In the rows, 128 means zero.
One turn moves each row of this set onto another row. After a few examples, where does it send each row asked below?
q_889: [157 129 104 137 157 130 145 125 111 129 126 138 136 105 161 136 104 115
 108 108 113 161 143 142  86 134 129 140 111 148 140 150 131 135 105 117
 132  91 118 135 147 139 139 118 117 118 140 133 160 186 111 126  93 112
 137 127 110 129 120 141 154 134 122 126]
q_24: [ 81 145 144 136 113 116 144 136 122 145 126 113 148 142 128  98 120  96
 135 123 143 108 133 109 159 121 155 138 149 119 126 140 126 156 150 147
 133 150 126 117 148 122 137 135 125 133 139 138 131 101 145 140 115 112
 136 164 113 134 129 135 122 132 172 109]
q_534: [147 127 112 104 133 137 140  86 135  94 154 149 134 108 125 143  95 147
 103 114  96 153 133 131 105 131 147 116 114 123 122 114 161 107  94 144
 135 112 131 132 109 129 132 113 153  92 133 124 151 161 138 122 104 129
 137 167 122 130 132 130 170 129 121 134]
q_141: [ 99 132 144 121  99 111 145 133 127 144 136 110 142 124 143 115 129 101
 132 130 161 109 124 107 168 128 142 133 144 105 113 123 125 138 162 158
 141 133 140 131 160 110 142 141 128 141 130 128 109  97 119 127 128 124
 139 160 125 112 133 134 112 126 157 119]
q_878: [156 111 109 124 144 135 140  95 135 101 150 154 119 110 137 153 121 156
 103 139 126 165 137 158 112 130 120 116 132 127 128 111 166 111  97 135
 158 112 131 137 118 136 143 111 148 110 129 135 124 146 118 105 112 120
 146 127 126 122 134 132 153 137 112 119]
q_936: [153 123 107 100 146 153 140 108 122 114 144 143 130 101 147 129 110 139
 102 105  81 148 137 136  90 128 154 131 109 145 136 152 117 124  99 130
 127  92 131 135 140 118 118 135 126 105 121 149 151 188 119 141  96 109
 153 142 122 118 126 129 157 123 139 133]
q_866: [165 112 118 130 118 122 147  94 127 100 159 150 133  96 143 145 105 131
 110 124 107 158 135 151 119 132 115 115 123 119 115 111 155 122 110 130
 145 101 128 137 110 144 133 118 141 105 139 111 145 158 129  94 110 140
 129 148 131 126 128 152 170 132 112 116]
q_918: [157 129 115 103 164 147 150 102 128 118 137 140 144 118 161 139 100 125
 109  92 107 153 123 144  94 121 142 128 101 130 143 154 115 116  93 122
 134  93 127 115 136 118 124 123 113 118 140 134 143 194 109 137  92 119
 142 136 121 131 129 129 154 126 126 139]
q_306: [152 117 110 129 144 145 144 107 106 103 159 151 131 104 157 141 109 147
 112 134 126 156 148 152 113 128 122 130 148 129 151 113 165 132 117 137
 142  92 112 124 125 140 137 122 145 105 139 152 160 156 116 103 118 135
 163 143 136 121 132 141 145 140 122 126]
q_96: [ 93 152 155 114 117 101 135 129 130 134 105 120 145 147 124 114  93  90
 141 109 138 106 134 109 155 130 150 120 128 117 117 139 134 144 131 155
 123 172 137 120 143 100 132 123 127 142 120 139 138 112 139 147 109 126
 121 159 124 135 135 127 131 111 167 117]
q_682: [119 155 139 141 136 137 135 169 113 144 125 128 134 150 131 118 141 118
 151 136 164 123 132 130 133 122 144 166 127 128 128 135 122 135 162 140
 149 159 142  89 154 124 135 137 127 136 121 137 143 102 145 126 142 107
 125 141 132 149 148 136 127 135 146 108]
q_66: [ 94 141 151  98 132 112 130 125 135 141 117 125 151 147 100 119 112  86
 142 123 131 102 136 114 134 118 166 132 131 125 128 140  98 137 119 136
 127 156 133  98 123 105 132 151 131 141 121 147 133 129 152 145 114 121
 131 149 158 121 155 140 121 136 179 125]
q_818: [157 124 106 153 137 139 151 107 112 119 146 159 135 112 159 144 107 128
 111 125 126 166 136 149  99 134 121 120 134 143 119 114 152 114 112 130
 148  99 111 135 124 151 146 118 125  98 162 144 154 153 127 100  96 126
 138 150 115 138 131 150 150 138 122 118]
q_633: [153 118 119 120 153 154 130 126 106 121 154 142 151 109 166 126 110 156
 135 133 113 146 135 153 117 118 118 140 117 136 152 145 176 116 121 133
 130  89 100 139 142 132 129 110 133 116 128 145 147 164 118 106 137 109
 157 157 146 105 102 130 134 132 120 131]
q_849: [111 126 150  96 115 107 121 127 145 136 130 122 150 140 114 127 103  98
 128 140 148 111 118 107 145 140 134 122 115 118 117 128 104 101 116 148
 141 152 160 113 129  99 134 148 121 149 111 124 118 119 139 132 123 126
 105 130 164 104 146 144 107 123 165 120]
q_190: [116 136 147  90 115 131 123 137 143 105 136 137 131 127 131 132 131 125
 139 126 128  99 122 120 145 129 165 142 119 120 108 135 118 108 166 145
 145 154 160 107 149  82 138 144 126 142 104 121 116 105 142 132 132 125
 136 143 152 131 167 129 138 121 169 128]
q_824: [170 107 123 123 116 123 132 105 131 120 161 138 140  98 160 134 114 127
 150 118  97 147 121 155 113 128 118 130 100 129 101 139 158 102 125 114
 130  89 118 148 128 132 138 109 129 106 132 120 129 174 130  95 117 117
 127 156 141 107 118 156 150 126 121 132]
q_350: [158 115 113 117 162 128 144 120 100 118 144 138 120 110 157 124 117 138
 101 120 104 151 147 142  91 117 122 148 120 142 153 152 135 135 111 119
 135  80 120 131 142 136 127 131 117 115 123 150 162 178 107 130 107 114
 154 128 130 119 125 140 143 136 131 128]
q_519: [101 126 140 117 112 106 136 140 121 147 119 118 159 126 131 122 123  96
 116 157 163 115 123 100 144 128 127 136 130 122 127 122 110 112 145 155
 142 132 145 137 152 120 148 152 119 152 130 106 123 105 128 123 133 122
 115 153 146  97 140 141 108 149 145 117]
q_614: [162 123 126 113 144 159 152 100 146 105 147 151 123 122 131 153 110 148
 111 111 106 164 122 162 113 115 131 106 120 116 131 115 148 120  81 144
 153 117 120 118 104 126 123 118 132 104 137 135 135 159 133 126 110 137
 135 140 132 132 140 136 168 117 114 126]
q_940: [129 147 145 110 110 132 124 141 137 115 121 150 154 136 140 133 112 106
 144 115 145 107 112 127 141 144 150 129 102 118  94 139 104  96 153 147
 136 172 170 104 149  88 130 132 121 145 117 114 122 115 139 124 120 124
 107 146 135 143 155 133 140 113 150 120]
q_987: [150 102 116 123 154 148 122 113 139 110 148 150 145 110 157 138 117 155
 130 139 113 150 126 174 119 130 121 124 117 142 133 147 176  99 104 118
 144 110 120 144 137 119 140  97 135 124 124 131 108 158 119 107 119  97
 150 128 139 107 112 131 147 129 126 122]
q_692: [147 135 109 119 144 162 145 111 114 106 153 161 129 110 138 139 102 149
 105 115  97 150 141 136 102 121 150 116 129 138 137 121 154 129 102 147
 140  97 100 130 113 134 129 129 129  93 145 156 164 155 140 124 106 131
 161 166 130 138 127 132 155 124 137 131]
q_253: [149 136 115 127 151 161 153  97 123 114 144 147 141 132 152 145  96 136
 122 108 124 165 127 151  97 126 137 124 131 127 142 117 149 113  95 144
 136 109 113 106 120 133 133 112 136  92 157 150 167 174 128 129  99 135
 138 158 121 138 142 140 152 131 117 137]
q_921: [158 121 104  96 126 131 142  91 142 108 150 122 133  99 146 135 105 143
 106 116  85 156 130 126 109 124 140 128  93 126 124 145 119 116  98 127
 137  88 140 135 138 129 121 129 136 110 114 118 131 185 126 116 109 111
 135 136 115 111 116 126 158 133 116 135]
q_388: [159 117 112 104 153 150 149  99 148 119 148 128 139 113 142 136 109 146
 100 118  98 162 122 152 116 120 132 125 103 135 135 149 118 113  82 120
 155  99 144 119 137 124 112 126 125 120 121 116 119 177 120 123 109 107
 137 120 126 122 115 129 165 126 117 115]
q_739: [103 131 150 108 103 112 131 133 143 138 129 116 125 128 123 122 118 103
 132 120 146 109 123 118 157 144 151 127 136 116 103 119 133 128 141 160
 137 157 161 130 152  87 142 128 134 143 108 136 109 103 117 149 119 124
 130 142 137 112 145 136 122 101 172 115]
q_745: [130 142 137 128 113 133 134 149 131 134 141 129 151 141 146 123 134 120
 144 139 168 121 111 125 152 132 131 149 113 112 107 131 110 101 164 145
 157 153 162  96 157 115 131 139 121 142 121 111 115  99 139 105 141 114
 110 139 132 138 144 136 123 131 137 109]
q_925: [154 115 122 107 134 132 121 103 131 113 152 146 141 104 129 127 111 138
 139 109  81 141 129 152  97 129 144 131  93 133 108 147 168 102 103 123
 115 114 130 149 121 121 130 100 151  99 117 130 137 176 133 123 111 100
 135 171 134 113 118 138 165 122 126 134]
q_334: [103 152 148 131 120 116 145 138 111 160 125 114 142 155 130 103 123 103
 147 121 168 117 130 115 155 119 138 136 137 108 121 133 120 146 139 157
 132 159 135 104 152 122 121 135 134 135 125 164 134 104 125 133 124 110
 130 166 121 130 128 128 108 121 150 113]
q_972: [111 156 149 121 124 121 125 155 116 112 113 152 147 145 130 116 112  98
 145 109 131 100 130 118 124 129 157 145 110 124 114 153 117 126 160 139
 123 171 142 102 136 103 135 132 114 136 127 124 156 115 158 140 113 122
 112 156 131 160 159 138 142 124 165 125]
q_676: [ 93 135 144 136 127 125 140 149 104 152 112 133 168 137 118 105 128  83
 126 139 152 111 133 119 133 118 146 141 142 124 139 140  93 145 135 145
 126 150 128 116 140 128 129 156 126 142 142 133 145 117 140 138 121 110
 123 164 140 117 140 146 119 152 156 111]
q_606: [159 113 105 131 132 117 142 114 130 118 149 122 129  98 150 129 111 128
 103 127  98 163 137 136 107 129 117 141 105 134 133 147 133 134 107 111
 144  81 130 138 137 151 134 125 122 115 128 106 142 177 128 106 107 110
 126 116 113 119 111 147 156 141 118 119]
q_323: [119 160 148 104 142 128 129 156 120 124 113 140 122 149 124 129 131 117
 155 115 144 105 139 128 125 119 166 152 118 124 122 139 125 131 157 145
 134 167 141  94 144  94 138 135 126 141 105 150 143 110 138 147 132 121
 135 147 144 148 168 126 133 120 162 132]
q_501: [164 118 108 117 157 122 146 110 123 123 138 123 124 111 151 135 116 149
 104 137 113 165 145 146 109 121 110 139 111 143 141 143 140 126  99 120
 151  93 135 135 149 143 126 121 131 123 109 128 137 169 109 109 120 103
 140 114 124 115 111 129 151 137 107 112]
q_237: [111 158 137 132 115 113 133 157 106 121 116 130 147 136 142 111 125 111
 144 137 143 108 141 104 138 118 147 159 118 124 125 143 126 138 180 142
 132 149 131 111 156 129 141 141 121 135 126 118 155 103 158 115 136 117
 121 163 122 146 142 132 132 146 148 119]
q_502: [103 153 146 105 130 113 126 131 128 144  99 139 157 151 108 124 104  86
 142 126 139 108 136 113 130 123 158 116 118 131 117 142  92 129 109 148
 123 172 133 110 130 106 125 149 129 148 118 155 134 126 147 139 109 114
 117 154 146 124 145 128 120 130 165 122]
q_852: [151 119 114 151 134 155 141 125 129 141 150 133 146 115 165 129 117 127
 144 121 109 160 118 156  98 127 127 141 112 148 119 142 161 104 119 117
 137  89 102 143 140 141 149 104 115  98 159 130 139 169 137 114 108 102
 128 154 119 118 117 155 144 134 128 130]
q_557: [102 129 145 142 108 126 141 139 121 152 136 124 155 136 139 104 124 101
 123 130 168 116 113 124 162 142 129 130 144 114 110 129 117 123 146 156
 143 157 159 124 158 111 126 133 128 139 133 131 114  97 117 130 120 109
 124 154 123 120 127 139 116 118 154  97]
q_302: [106 127 161 110 109 103 135 128 134 128 128 128 145 138 136 114 107  96
 124 113 152 102 112 113 163 136 128 115 125 103 106 135 127 117 140 154
 139 157 155 127 140  94 132 128 111 147 122 119 113 101 124 141 109 130
 113 147 137 126 136 138 120 105 166 113]
q_691: [148 124 124 115 154 155 129 129 110 121 158 151 138 114 132 115 119 151
 125 112  84 137 129 144  97 108 142 137 102 135 136 156 169 118 107 129
 124  96  99 143 119 132 123 115 125  97 132 145 150 160 142 133 119 100
 152 176 139 121 105 133 150 123 133 133]
q_83: [110 126 139 131 113 127 132 160 124 161 129 121 153 120 118 122 130  95
 119 154 165 121 122 117 143 139 133 138 135 130 123 117 104 122 133 156
 145 139 152 132 151 119 138 157 127 150 122 117 122 105 126 127 137 114
 116 140 153  95 134 151 112 132 149 103]
q_383: [157 112 133 110 156 150 137 112 149 110 138 149 138 125 144 144 123 142
 140 108 100 148 116 177 114 105 128 118  98 118 132 155 162 115  92 118
 139 116 104 132 113 117 133 100 120 122 133 126 112 168 131 129 114 112
 135 137 140 120 128 131 159 122 118 139]
q_93: [100 149 135 123 133 116 139 147 107 164 111 127 152 139 115 119 137  91
 134 139 166 116 139 110 126 115 153 146 135 124 131 131  97 142 136 150
 129 145 125 117 143 127 140 158 134 143 132 148 137 115 130 135 126 109
 133 167 139 114 142 133 105 153 147 123]
q_451: [105 133 145  98 109 111 126 132 151 139 111 121 148 126 113 137 102  95
 129 144 132 112 127 109 149 138 150 115 121 140 109 124 109 113 120 152
 142 155 153 131 141  95 140 150 123 154 106 117 115 115 141 131 125 129
 114 136 162 102 145 140 127 119 170 114]
q_215: [100 142 160 111 123 109 132 136 133 143 131 117 120 157 110 107 117 102
 142 110 142 106 126 117 149 122 149 130 132 109 115 137 130 142 129 149
 136 161 141 106 131 101 129 132 123 132 115 159 129 107 137 156 113 120
 128 144 135 134 144 136 115 104 178 117]
q_324: [148 133 124 126 156 160 144 120 134 131 127 133 148 129 155 136 112 131
 153 103 110 159 121 166  96 113 139 138 106 129 141 145 161 117 101 129
 121 113  98 126 135 128 140  93 130 107 148 133 146 184 132 140 115 108
 129 160 120 119 128 135 156 130 110 146]
q_30: [112 140 130 119  98 131 130 147 132 118 134 124 147 116 143 121 130 127
 137 152 136 111 131 112 157 133 153 151 126 130 110 130 121 118 180 150
 149 146 156 120 166 111 140 145 133 141 113 104 121  96 149 106 147 116
 130 151 132 126 144 132 137 138 152 112]

q_987 -> q_852
q_849 -> q_519
q_972 -> q_190
Where do these go?
q_215 -> q_302
q_534 -> q_878
q_918 -> q_921

